Each row is where one point has got to under a steady rotation. How many ticks took it there?
The counts run from 0 to 233.
[-17   2 -19  10  -4   9  21 -10   3   7   8   0   9 -16  -2 -14  -5 -18
  -4   8   3  -2   0  -1  16 -10  23   5   1  12  12  -4 -16  -5  -4 -11
 -16  -4]
27
[ -7   6  -9   2  -1   5  19  -6  10  11  -9   2   3 -25   1   2   3 -23
   7  16  -4 -14  -3 -10  -1  -3  21 -23  -1  12 -12  -2  -7  14 -15  -1
  -2 -11]
201
[ -2  -7   1   7  13   1  14   1   4  37   5   1  -1  -5  18   1 -11 -14
  -9   4   1  -1  -2 -21  -7 -12   9 -11  12   6  -3  -9 -11  14 -13 -12
   0  -3]
72
[-15  -6 -15   0  -2   7   6   3 -13  29 -19   9  14   3   5   4   7 -18
   3  16   2  11   9 -13   3   3   7  -8   5   3 -17   5  -9  -3 -12 -15
 -16  -6]
38
[-17   2 -23   4   0  10  17  -9  -1  10   9   8  15 -18  -4  -9   3 -23
 -10  11   1   4   7   3  17  -3  14   6  -3   1   2  -5  -3 -10  -7 -16
 -14  -5]
29
[-11   3 -21  -9   1  18   1  12  -6   1  12  -3  -6 -10 -13 -16  13  -3
  29   7  -3   8  -1  -8  -6   4   5  -2   2   5  -7  -3 -17  -1 -12 -20
  -4 -19]
225
[ 16   6  -5   6  12   0  -3  13  -7  16   0  -6   0  -3 -16   1   8 -18
   5  -8 -15 -12 -10 -17  10  -9  12  -7  -6 -19  15 -15   3 -13 -13 -17
   8  -8]
120
[ -1   3  -2 -14 -25  11   3   2  -7  19   9  -2  -4  12  14   1  10  -3
  14   6  -4   3  22  -8   6  10  -8 -10   9  -3   6 -11 -17  -6   6 -27
  -2 -11]
49
[-10  -4 -20  -7   1  18   4  17 -15   6   7   6  -8  -6  -3 -22  11   0
  21   7   5   6   8   0   1   6   8   5  -9   2 -12 -10 -21  -6  -4 -26
  -8 -11]
223
[  1  25  -6   5 -11   0   3   6   4   3  12 -13   1 -15  -6  -2  -7 -21
   8  -7  -9 -24   3 -11  28   3   9  -8   2  -5  21 -12   6  -2  -2  -5
   3  -9]
155
[ 18   2  -2   7  11  14   5  10  -6  21   6   3  -6  -2  -4   5  10 -11
 -16   2 -16 -16   0 -20  12  -8  -1  -1  -8 -22   6 -24   3 -11  -9  -3
  -9  -4]
114
[ 17   6  -5   5  13   2  -1  17 -14  17  -1   0  -3  -1 -10   0  10 -17
  -1  -5 -12 -11  -5 -16  10  -9   9  -3 -10 -24   8 -19   6 -15 -10 -17
   4  -6]
119
[ -6  14  -1  -6 -27   6   3   4   1   2  13  -5   0   3   1 -19   9  -7
  21  -1 -11  -9  17  -6   9   8  -5 -21   1   5  13 -12 -10 -10   7  -5
 -11 -20]
185
[ -7   6 -12   2 -15  -2   5   4   8   6   2 -11  -6   0   9 -10   1 -13
  18  13  -6 -27  13 -22  24   0  19   2   2   4   0  -7 -24   7   4  -2
   3   1]
17
[ -2   3 -17 -12  11  20  -3  18  -7   9   5 -13 -14  -5 -17   2  10  -3
  16  -4  -6   5  -6  -4  -6   6  -7  -3  -3  -8   4 -11  -8   1 -13 -29
  -1 -12]
90
[ -4   5   9   1   8   5   1   6 -13  18   3 -13   5  15  -2  -5   7 -24
  -3  -3   0  -4 -11  19   4  13  -3  -1 -11  15  11  -6   7   9   0 -25
 -23   0]
133
[-10   0 -22  -4   3  15   4  14  -4   1   6  -3  -9  -8  -7 -15  10  -1
  30   8   5   6  -6 -12  -8   2  14   1  -2  13  -5   0 -23   4 -11 -17
 -10 -18]
226
[ 18   0  -2  10  14   5   7  17 -10  19  -8  -1  -9   2  -6   2   4  -7
  -5  -3 -10 -20  -7 -23  10 -16  16   1 -11 -16  12 -22 -10 -12 -10  -3
  -7  -4]
117
[ -7  16  -6 -10 -23  19  10  -1   1  -7  15  -1  -3 -15  -8  -8  11 -11
  14   6  -2 -12  11   3   7   6   5 -17  -9   7  13 -12 -11  -5   0  -2
 -14 -23]
190
[  0  -7 -11   2  -4  -4  12   0  10  32  -6  -5  12  -5  15 -18  -7  -8
   3   0 -22   1   7  -4   7  -1   8 -19   9  11  -6 -19 -21   4  -3  -3
  -1  -3]
211
[ -7  11   1  -3 -24  11  13   9  -5   3   4   0  -3   4   7 -15   6  -5
  17  -1   3 -16  16  -1   9   6  10 -10  -9  14  14 -10 -20  -5  10  -5
 -20 -14]
187
[ -7  12   0  -3 -25   6   8   6   3   1   4  -9  -1   3   2 -16   2  -5
  22  -1  -4 -14  16  -7   8   4   4 -19  -3  14  20 -11 -18  -8   8  -2
 -17 -18]
186
[ 10   9  -5   7  11  -4  -2   8  -7  15   3 -12   4   2 -15  -5   7 -26
  13 -12 -10  -3 -15  -1   3   0  12  -7  -2  -4  23 -11   7  -4  -9 -31
   6  -6]
125
[-18  -8 -15   6   3   2   8   1  -8  24 -20   3  14  -1  -3   3   5 -17
   6  15  -1  12   2 -14  -1  -3  10 -13   6   8 -12   6 -15  -2 -12  -7
 -21  -9]
37
[ -7  13 -19  -3  -2  14   2   3  -1   1  17  -3  -5 -10  -2  -5  12  -7
  25  12   3   6  -8 -13  -9   7   3  -4   9  12  -6   5  -4  10 -17 -22
  -3 -24]
230
[ -5   9   4   8  11  13  15  -1   4  18  17 -14 -16  11  15  10   2  -1
  -3   3   2 -17 -15 -13  -7   7  -3   0   8  16   9  -7   4  15 -12 -13
 -21  -4]
102
[-23  -3 -24   6   1  12  14 -10   2  11   3   1  16 -19 -13  -4   1 -21
  -4  11  -5  10  -6  -2   9  -9  15  -3   2   9   4   1 -12  -4 -11  -8
 -18 -11]
31
[-10   9  -5   5 -15  -4  -3  10 -10  18  -3  -1   5  18   5 -15  10 -17
  16  -1 -13  -7  20 -11  12  19 -11 -25   4   0  -7  -1  -2  -8   3 -12
 -10  -6]
179
[  9   0   3   7   9  14  11   6   3  20   9 -10  -8   0   2   5   5  -2
 -17   3 -19 -15  -7 -24   5  -9  -2  -6   1  -5  11 -22  -2  -4 -11  12
 -22  -9]
111
[-20  -5 -21   8   1  10  14  -2  -9  19  -8   9  17 -12  -4   0   3 -21
  -7  17   5   8   2  -3  10  -2  15   0  -3   5 -10   2  -8  -6  -9 -16
 -23  -5]
33
[  6   7   2   6  11  -1   3  11 -16  19   2  -8   5  11  -4  -3   3 -24
   7 -10   2  -6 -12  14   5   8  10   1 -10   6  21  -6   7   1  -5 -37
  -7   3]
128
[-20   2 -23   6  -1  12  11 -10   4  12  10   4  16 -21 -13  -8   6 -22
  -6   9  -7  11  -2   1  15  -4  11  -2   2   2   1  -3  -5  -8 -10 -13
 -17 -11]
30
[  4  -4  -4   1   8   1   2   4   5  36  12   1   5  -6  11  -5  -9 -16
 -11  -1 -10   8   5 -15   2 -10  -7 -14  16  -7   0 -18  -2   8 -14 -12
   5 -13]
75
[-16   6 -21   2 -11   9  12 -14   9   5  20  -2   8 -21  -7 -14   0 -20
  -1   8  -8  -1   5  -2  23  -4  13   1   3   1  14 -10  -7  -6  -2 -14
  -3  -6]
25
[  0   0  -9  -3 -12   5  -4   9   4   9 -12 -14  -3   3   6  -1  10 -13
  16  18  -9 -25  10 -18  17   4   9  -3  -1   4 -14  -5 -25  15   2   7
 -10  -3]
12
[ -2  -2  -1  -3  -6  12   4   3  -4  13 -15  -9  20   4   0   1   8 -19
   8  10  -4  -4  -5  12   8  13   4  -6  -9  27   1  -3 -13  17  -4   1
 -31  -8]
2
[-23  -6 -21  10   2  11  16  -3  -3  15  -5   4  16 -12  -6  -4   0 -16
  -5  12   0   8  -3  -4   6  -9  18  -1  -2  13  -1   2 -15  -6 -11 -10
 -25  -6]
32
[ -8   9 -19   5 -18   2   8  -6  14   3  15  -9   0 -11  -1 -15  -2 -15
  13   8  -9 -14   9 -12  22  -3  20   2   8   5  15 -12 -17   0   3 -10
   2  -4]
21
[ -5   8  -9  -3   0  10  14  -9  10   7  -2   4   3 -27  -3   4  10 -23
   7  18  -6 -12  -5  -5   0  -1  17 -23  -1   8 -12   0   1  12 -13  -6
   0 -14]
200
[ -2   0  -8   8   2  -6  15  -7  13  26  -9   0  10 -15  14  -7  -4 -17
   5  12 -13  -8  -1  -9   4  -1  13 -26  10  13 -13  -7  -8  12 -13  -5
   4  -4]
206
[ -2   9   4   8  10  12  12   1   1  21  18  -7 -15   9  18   9   6  -5
 -13   5   1 -17  -8 -11  -2  11  -9   1   6  10   3  -7   7  16  -8 -18
 -22   0]
103
[ -4  -4  -3  -8 -21   2   5   6  -5  23  -9  -8  -3  15  15   3   4   0
  22   4  -3   4  18 -16   2   4   4 -12  11   9   6  -6 -25  -1   4 -18
 -10 -13]
47
[  5   5   0   8  14  -5   6  11  -8  20  -7 -15   1  11  -6  -2  -2 -20
  13 -12   0  -8 -18   6   4   1  16  -1 -10   8  25  -6   0   1  -7 -32
  -6  -1]
127
[  0  20  -8  12  -7  -1  10   6   5   4   7 -18   0 -13  -4  -1 -12 -17
   5  -7  -3 -25   0  -9  26   2  17  -5  -2   4  26 -12  -3  -2  -2  -5
  -3  -7]
156
[ 13  -1   1   9  12  14  12  13  -2  22   2  -5  -8   2   8   4   5   0
 -16  -1 -12 -21  -6 -21   7 -13   2   1  -4  -7   9 -25  -6  -5  -9   6
 -22  -3]
112
[-10  -1 -23  -8   0  20   0  14 -11   4  11   4  -6 -10 -10 -18  15  -3
  21   7   1   8   6  -3   3   7   3   0  -6   0 -11  -9 -16  -5  -9 -25
  -4 -16]
224
